The same turns and mirrors carry the whole set onto itself and the rows of a family onto each other. Which other rows belong to the same family as each row named below? List them in the order they appear above.
These 18 rows form 3 families of 6 rows each.
k895: [ 10.4  -5.6  19.0   0.7  -0.7 -23.2  14.3  26.8   0.7  29.3 -20.8   0.9
 -12.5  16.6  -1.7  -7.1  18.1  12.8  -6.6  -0.9  12.5  11.8  13.6  -4.1
  14.9  -6.5   8.9 -26.5 -18.1  21.3]
k970: [ -8.4   7.0  22.6 -24.6  -7.2 -19.2  15.7   7.6 -33.7   6.3  -7.8  -3.2
   1.5   6.6  31.3   9.6  -7.4  -4.5  -0.7  14.5 -10.6  34.1 -12.5 -21.0
  12.3  -2.3  -6.4 -17.1  19.6  -3.1]
k867: [-16.8  10.3  14.4  28.1   1.0  -2.4   2.9 -16.8  -3.6 -13.6  -7.3 -11.8
  -9.5 -18.9 -34.0  15.3 -19.2   0.9   5.3 -13.1  -3.5 -20.6  -8.6   1.6
  14.5  -9.2  16.3  11.5 -18.5 -11.2]
k770: [ -1.9  21.2   5.4  -1.2  14.6   0.4  11.0 -12.9   1.2 -21.8 -11.4   0.3
  -9.0  13.1 -14.4   1.3 -13.1  -0.1  10.7 -17.4 -18.0 -36.0 -15.5  -1.2
 -10.2  -6.2 -36.6  10.4  10.7 -13.9]
k548: [-15.8   9.9  23.3 -11.3  -6.3   2.7   2.5  -1.4 -14.9   1.5 -21.6 -11.6
   8.6  23.5  30.8  23.2 -25.3   9.6   5.1  -3.2  -8.6 -12.1  -1.6 -38.5
 -25.1  -3.1  19.1 -11.3  18.0 -13.7]
k136: [  7.5  -1.9 -22.8   7.5  16.4 -19.6  18.0   3.8   0.5 -16.3  -9.9 -10.3
 -12.0  13.6  -5.9  -0.6  -3.8  -9.9  14.6  -9.0   3.4  -0.4  39.8  -2.5
  29.0  11.6  14.1  -4.1  -8.5  24.2]
k173: [ -2.7 -13.1   3.1 -12.5 -12.5 -24.2  18.0  34.1  -0.8  26.1   0.3   1.3
   0.6   7.0  -1.7  -2.1  13.1   9.1 -14.9  -4.2  17.5   9.9  11.7 -18.0
  29.0   9.8  -0.1 -36.6 -17.1  -1.4]
k982: [ -1.5  11.9  -3.6   9.3   3.4  -5.8   3.4  -2.7  -4.3 -14.3  -5.9  -8.0
   7.7  18.5 -23.9   5.1 -22.8  -5.3  -8.8 -18.2 -25.8 -33.4  -9.8 -15.3
 -17.9   1.8 -23.7   3.2  17.2 -33.0]
k857: [ -7.7   8.8  31.8 -16.6   0.0  -0.8 -18.5  15.2  -8.2  12.0   0.0  -5.4
  20.9  18.0  24.0  21.1 -22.1  13.4   8.5 -11.9  -6.9  -3.9 -12.1 -23.2
 -25.7   2.8  24.1  -6.6  16.5  -4.1]
k952: [ -3.5  -8.6 -29.1   0.4   3.6  -4.8  15.7 -12.7   1.3 -14.0  -0.9  -8.1
 -18.0  17.1  -8.2  -9.4   2.1 -10.4  11.6   5.1  15.6  13.5  26.4  -6.4
  30.7   7.3  -0.7 -17.6 -17.6  13.7]
k632: [  9.3  -9.1   2.8  -6.3 -10.0 -13.3  14.3  31.7   0.0  28.0   4.3   1.4
 -13.0  14.8  -6.5   7.2  15.4  12.1 -11.4   5.6   8.2  17.1  16.1 -15.4
  20.0 -10.9  16.3 -15.4 -31.5   5.1]
k937: [  0.2 -17.8 -30.4   1.8   4.6 -19.3   8.0   2.2  -0.3  -5.9   6.2 -16.3
  -6.6  16.0 -26.5   5.6  -6.1 -16.0   2.8   7.7  11.7  -4.6  20.0   1.7
  28.7  20.2   3.0 -15.2 -16.5  14.3]
k690: [ -2.8  13.0   1.2  25.9   3.4   7.7   4.4 -10.3   1.7  -5.7   3.0 -12.2
 -28.3 -21.3 -32.0  18.9 -26.0   4.2   9.9   3.1 -10.2 -21.3 -23.2  -5.5
  15.8  -1.4  11.9  -6.0 -12.1   3.2]
k688: [ -3.7  13.6   6.9 -26.5  -4.5  -0.6   8.9  19.0 -21.8  12.9 -13.2   4.1
  -2.1  10.4  30.0   7.2  -2.7  -6.1  -5.9   0.7  -6.4  37.0 -17.8 -11.5
  -1.5  17.9  -9.4 -11.3  25.3  11.3]
k102: [-16.0  -2.2  -9.4  13.2  -4.3  -4.3  10.5  -4.6   5.2 -18.1 -11.4  -5.4
 -14.8 -12.8 -43.9  17.8 -30.7  -4.9  -3.6 -21.3  -3.5 -29.3 -10.7   1.7
  18.5   8.8  13.1  -6.2 -12.6  -5.6]
k307: [-11.2  -1.6  10.4 -29.4  -4.1 -16.4   7.5  17.9 -20.8  13.8 -11.8  -0.5
  21.1   8.1  20.1  -0.7  -1.6  -0.6 -30.5   2.9  -4.6  27.2 -14.7  -6.5
  -1.4  11.1  -1.9 -21.3  22.5   0.4]
k10: [ 15.8   9.8   3.5  11.1  14.3  -2.7   9.2 -13.6  -0.4  -7.7  -2.1   5.1
 -18.4  14.4 -11.7  -9.6 -16.5  -1.2  12.9 -14.4 -29.8 -25.2 -29.6  -7.8
 -21.8 -13.8 -14.2   8.6  13.1 -16.6]
k473: [-11.4  -7.1  24.0  -9.3 -18.4   1.4  -9.6   5.9 -10.9   8.2  -5.2  -4.7
  16.8  32.9  16.5  15.8 -21.4   2.0   2.0 -21.0 -11.1 -16.3 -19.7 -23.3
 -27.4  14.4   7.7 -21.6  24.7 -18.2]

Same family as k136: k895, k970, k548, k690, k10
Same family as k102: k173, k982, k937, k307, k473

The same turns and mirrors carry the whole set onto itself and the rows of a family onto each other. Which other rows belong to the same family as each row named below? List them in the order they appear above.
These 16 rows form 4 families of 4 rows each.
k556: [  3.1   6.6   6.2  19.5  -9.7  -5.2 -49.6 -28.4 -10.5  14.6   2.7 -21.3
  20.3  11.3  -5.3  45.3   6.2  -7.2  12.9  -9.1  27.6 -66.8   9.7  23.7
 -15.3  14.7 -15.2  -1.0  10.9   1.2 -21.4   9.2  -3.6   7.2  -2.3 -10.0
  -8.0   8.8 -11.3]
k660: [ 23.5 -17.8 -20.8  15.3   3.2 -32.9  12.6  13.1   0.3  -2.7  -6.5   0.9
  14.7  -9.0  27.4 -13.7  16.2  -3.1  13.6   3.9  24.0 -17.5  14.9   2.3
 -11.5 -22.0   3.7   9.6  -8.2  17.6 -15.4  -3.0  14.9  -8.0 -21.1 -36.6
  -2.3  16.8   5.6]
k419: [ -2.3  22.3   1.4  24.3 -23.9  -1.9  -6.6 -12.3  12.3   0.7   8.5 -16.1
 -18.8  -9.0 -16.6  43.5  -4.6   9.0 -26.2  20.8 -11.3 -41.2   7.5  32.3
   5.0   7.5 -21.2  -5.9   5.3   5.3   4.3   5.3  -6.7  15.2  -6.9   8.4
 -37.7  -6.2 -11.9]
k21: [  7.2  -9.7  -5.9  -2.3  -6.1 -12.6  47.4  12.2   3.4   0.0   7.3  13.8
   5.9  -4.3  35.8   3.2   1.9 -17.5 -17.6   6.3  14.2 -35.0 -22.8  15.7
 -19.6  -3.3  14.8   2.8  -9.3   9.2 -35.9  -1.8  19.8 -16.7  -0.7 -10.7
  12.8   0.2  -3.7]
k893: [  2.8   8.7  -5.2  19.8  -5.5  -1.5  19.1  10.5   9.7  28.3  10.0 -16.6
  -4.2 -17.9  12.7   4.1  20.5 -29.3 -28.3 -12.8  16.9 -17.3   4.4   7.6
   3.2  -6.2  14.0   8.5  29.1   5.3  -4.0 -15.9 -19.5  25.2  -6.3 -16.0
 -20.1  -8.5   5.7]
k132: [ -6.9   2.9 -19.9   7.7  -8.4  -4.7  44.4  25.1   4.8   6.1  18.9  -5.0
  11.3 -12.3  31.4  10.0  -2.0 -25.6 -25.2  -4.2  -2.5 -37.7 -21.7   6.4
 -20.0   7.5  22.8  -2.2  -5.5   3.2 -34.0  -3.4   2.4   0.3  -4.1  -1.6
   6.3  -3.0   6.2]
k159: [  8.4   9.3  25.1  15.4  -2.4  -2.8 -20.2 -36.4   4.6  23.2 -10.4   3.0
 -25.9   0.6  -2.0  22.5  -1.6   0.4 -19.0  14.1  36.6 -55.8  10.2  39.7
   4.3  -4.4 -10.3   6.3  18.7   7.2 -19.4  -2.0   6.3  11.5 -15.5 -13.1
 -14.8  -3.4  -7.1]
k20: [  8.1   3.5  -1.4  19.5 -24.8 -13.1 -37.4 -19.2  -4.5 -10.7   5.9 -17.4
  21.9   8.7 -12.7  56.4   7.7   7.0  13.4   3.5   5.4 -53.2   6.2  26.0
 -14.2  15.4 -30.1  -6.1  -2.5   4.6  -4.6  17.7   3.2  -6.2   6.4  -2.8
 -19.9  10.1 -22.2]
k218: [ 12.1 -19.0 -21.5  19.5 -22.5 -13.5  19.3  -4.7 -13.0  -3.8 -13.4  11.3
   8.5 -13.6  21.3   6.5  17.5 -30.4  -5.3 -15.1  19.1 -23.5 -11.6  -3.3
 -16.2 -17.3   1.4  22.0 -14.3  21.0  -4.0  -8.5  11.3 -15.4  -2.6 -31.0
  17.4   5.0  -1.8]
k626: [ -4.3  -3.5 -37.5  29.8 -25.6  -3.6  17.8  10.1 -12.1   1.8   1.6  -9.5
  12.5 -20.5  14.7  14.5  14.8 -38.1 -14.1 -23.7  -1.6 -22.8 -10.4 -11.6
 -15.0  -6.2   8.6  15.8 -11.4  15.2   0.0  -9.3  -7.1   2.7  -6.7 -19.1
   8.5   1.0   5.9]
k398: [ -2.5   1.7  12.7  -0.7   0.6   4.5  -9.2 -18.0   1.4  20.3  10.2 -13.6
  19.5  14.6  14.4  35.8 -12.0   3.2   2.7   3.2  25.4 -61.3   4.4  35.3
  -9.0  34.1  -2.2 -11.0  12.6   3.9 -56.8   7.4  15.3   6.4   1.8  11.8
 -15.5  -3.3  -8.1]
k950: [  0.4   1.0   4.9  -1.2 -13.1  -3.6   3.2  -7.8   6.5   0.1  14.9 -13.3
  21.8  11.7   7.7  45.9 -11.2  13.8   1.3  14.4   2.8 -48.5   1.8  37.2
  -7.2  36.7 -15.3 -16.1  -1.1   8.8 -41.0  15.4  19.1  -3.5  10.3  20.6
 -26.0  -2.2 -18.0]
k638: [  9.7   6.3 -12.8  33.8   3.8 -12.3 -43.0 -25.4  -9.1  31.0   1.6 -24.1
   3.3   0.0  -8.0  19.3  -7.5  19.3  11.6  12.5  25.0 -60.7  17.1  17.1
 -10.1  17.4   2.8   9.6  -4.4   5.5 -31.3   7.4  10.7  17.6 -29.5  -9.3
  -5.3  11.6   3.0]
k45: [ 27.1  -8.5   4.4   5.8 -15.1 -19.8  34.6   4.0  14.7  -2.3  -2.5   9.3
  -7.3 -11.0  13.2   7.1  23.6  -7.4 -18.1  10.1  18.5  -0.9   1.5  21.0
   2.9 -18.3  -9.1  11.5  12.2  14.5   9.3  -6.6   6.1  -9.2   5.9 -20.5
 -21.3  -2.1 -14.5]
k379: [ 17.2   3.6 -20.5  30.3 -14.2 -22.8 -25.4 -13.7  -2.1  -1.0   6.9 -19.9
   5.8  -2.6 -17.5  33.2  -6.3  35.7  12.5  29.0  -1.7 -41.7  13.6  19.6
  -8.0  18.0 -16.6   3.3 -22.1  10.1 -10.3  18.3  18.5   0.1 -17.8   0.9
 -19.6  11.7 -10.0]
k383: [  3.5   0.4 -38.1  28.7  -2.4 -20.2  10.7  30.5   0.6   1.6  12.4 -25.1
  21.8 -20.4  19.8  -3.7  12.7 -12.5   3.5  -5.5  -5.0 -18.2  14.9  -9.5
  -9.7  -7.9  12.4   1.1  -6.6  11.5 -10.8  -3.0  -7.7  15.3 -25.0 -22.6
 -13.6  11.5  15.6]

Same family as k626: k556, k20, k218
Same family as k132: k21, k398, k950

